Each named move below is a turn or a mirror, shown by a few rows before and after it. Which moves, in which order, take the first row of each later pair to the second? The first pair is answered.
D:
[-17 -15   9  13  -6  11  -7  20   8  12   9   6  13  -2   1  28   0 -18
 -10  18 -14  11  12  41 -11 -17  23]  ->  [-19 -15   6  14  -5  12  -5  20   7  15   8   6  12  -1  -1  27  -2 -16
  -8  22 -13  11  12  40 -11 -20  23]
[ 31   6   0   3   5   9  -3  16   0  -1  -3   0 -11 -21  -7  -9  -5  -8
  22  26  12   8   7 -16 -11  12  -6]  ->  [ 20  21  -7 -10  10   6   1  -1   3   4  -1  13 -15 -35   9  -9 -14 -15
  14   2   6  -5  11 -16 -14  -8  11]
[ 24  -9   5 -11  -2  -8  -7   8 -10   1   5  -4  -8  -4   3  -7  -2  15
  -1  17   6  10 -13 -28  -3  10  -3]  ->  [ 17   3  -2 -21   3  -9  -6  -6 -11   4   5   7 -13 -13  18  -7 -11   6
  -7  -2   0  -3 -15 -26  -6  -4  10]
X:
[ -4 -11   2  14  -3  10  41  -5 -25  16  -4  -1  -3   6  32  31   5  -5
  -9 -50 -10   2  10  16  12  -9 -17]  ->  [ 20 -20  -6  10 -22   7  29  -3 -33  38  -2  -9   6  -5  17  24  -8 -10
  -6 -33  -3   5   5   1  14   6 -37]
[  0   5  20  -2  32  19   9 -19  11 -14 -15  11   1 -24  29  16  17  -4
   2   8  -4  -6  14  -8   7 -16  33]  ->  [ 33  -8  10  -4   2  15  -5 -16   4  16 -15  -3  10 -46   9   7   0 -14
   6  32   6  -3   8 -27   8   8   9]
[  3 -16 -19  -7   0 -11   8  -1   5  28  13 -13  21 -10   2  13 -19   6
  16  20   1  -5  -8 -18 -13 -10   8]  ->  [-16  -9 -10  -6  18  -8  19   0   8   7  12  -6  11   6  14  15  -7  13
  16   5  -6  -8  -2  -7 -13 -23  23]
[  4  -9  -5  11  -4   8   3  10  -5 -11  -3  -4 -10  20  -3  -3  13  -5
   3 -12  -9  -4   4 -13   5  15 -29]  ->  [  1  -7  -4  11  -1   9   6   9  -4 -17  -2  -2 -13  23   1  -1  14  -5
   2 -16 -10  -5   4 -10   5  14 -27]
J:
[ 18  -8  -2 -14   9  -7  -7  -8   5 -13  -5  -2   4 -38   6   3 -12  15
   0 -13   8   0  14 -36   1  -8 -27]  ->  [  7  -6   7 -11  20  -5   0  -7   3 -29  -6  -1   1 -24  13   4  -4  20
   2 -20   6  -2  18 -33   1 -14 -22]
[ -2  11   6  -4   5  -2   0   7  -1 -14   2  -2  -8   1   3  -5   7  16
   2   7  12   0  -7 -14  -2   7  -8]  ->  [ -6  10   5  -1   9   1  -1   9   2 -15   6  -3  -7   2   7  -3   8  20
   5  11  11   1  -9 -11  -5   4  -2]
[  4  -8   3  11   3 -10 -11   1  12   5   3 -29  19  12  17  -1  -3  15
   6  16   5   1 -14   2  -8   6   9]  ->  [ 14 -10   0   7  -5 -15 -12   0   8  12  -1 -32  15   6  11  -6  -8  10
   2  12   5  -1 -13  -5  -6   9  -1]
Then:
(two moves a pair)
[  4   0   7   4  -1   6  -4  15   1  26  16  -2  20 -28 -27  -7 -20 -24
  19  49  14  30 -17  -1  -6  17  13]  ->  [-16   7   9   4   8  10  -1   9   5  27  21   8  21 -29 -14   2 -20 -26
  17  40   4  28 -16  19 -13  -5  41] : X then J
[  2 -17  -3  10   3   1   5  19  -9  -6  -6  -3   8  16 -12   3   7  25
   3  21   2  22   1  -5   1  11  -4]  ->  [ -2 -18  -3  12   7   1   5  18  -4  -4  -2  -1  12  13  -8   8   6  23
   4  25   1  20   0   0  -2   9   7] : X then J
[  9   9  29 -11  12   6  29  -5  17 -44  -1  -3  -4  15   5  27  24   7
  -1   6  -8  12  -3 -19   2  11   3]  ->  [ 20  23   9 -33   1   0  24 -34  14 -12  -3   8  -4 -18  16  18  -3 -14
 -14 -11 -12  -7  -8 -31  -2  -7   9] : X then D
[ -2   3 -12  -7 -25   3  -8  -8  -8  22  -4  -3   0 -15 -10  -1 -17 -15
  -9   5  -7   1   3   1   5   3  -8]  ->  [-15  -8   6  12 -11   9   3  12  -5  -7  -7 -11   0  17 -13   4   6   3
   1  11  -8  13   9  15   9  10  -9] : X then D
[-12  -6  13  24  11   9  -2  32  18 -12  -5   7   8  33 -19  11  27  28
   6  17 -10  17   5  22  20  15 -15]  ->  [-26  31 -14 -10  17   0  -6 -14  19  14  -7  33   0  -5  12  10  -8  -1
 -15 -30 -22 -16   4  14  15 -25  16] : X then D
[ -9   0 -25  10  12  11  -2  -7   2 -13  -3  15   9  18   3  -4  20 -10
  -7 -25 -30 -13  44  -1  -6 -22  -2]  ->  [ 17 -16 -38  14 -11  13 -19  -2   0  20   7   6  26  -7 -12 -10   3 -17
  -4  10 -20  -7  33 -11 -15  -3  -8] : J then X
[ -9  23  14   2   8  13  24   8  -4   5 -29  -9 -25  -1 -27  12  25 -12
   2 -36 -12  -4  -5  -1  10   0 -34]  ->  [-17  24  20   8  17  16  27   9  -1  -6 -24  -6 -26   8 -20  16  30  -3
   4 -32 -11  -1  -5   8   6  -4 -22] : X then J
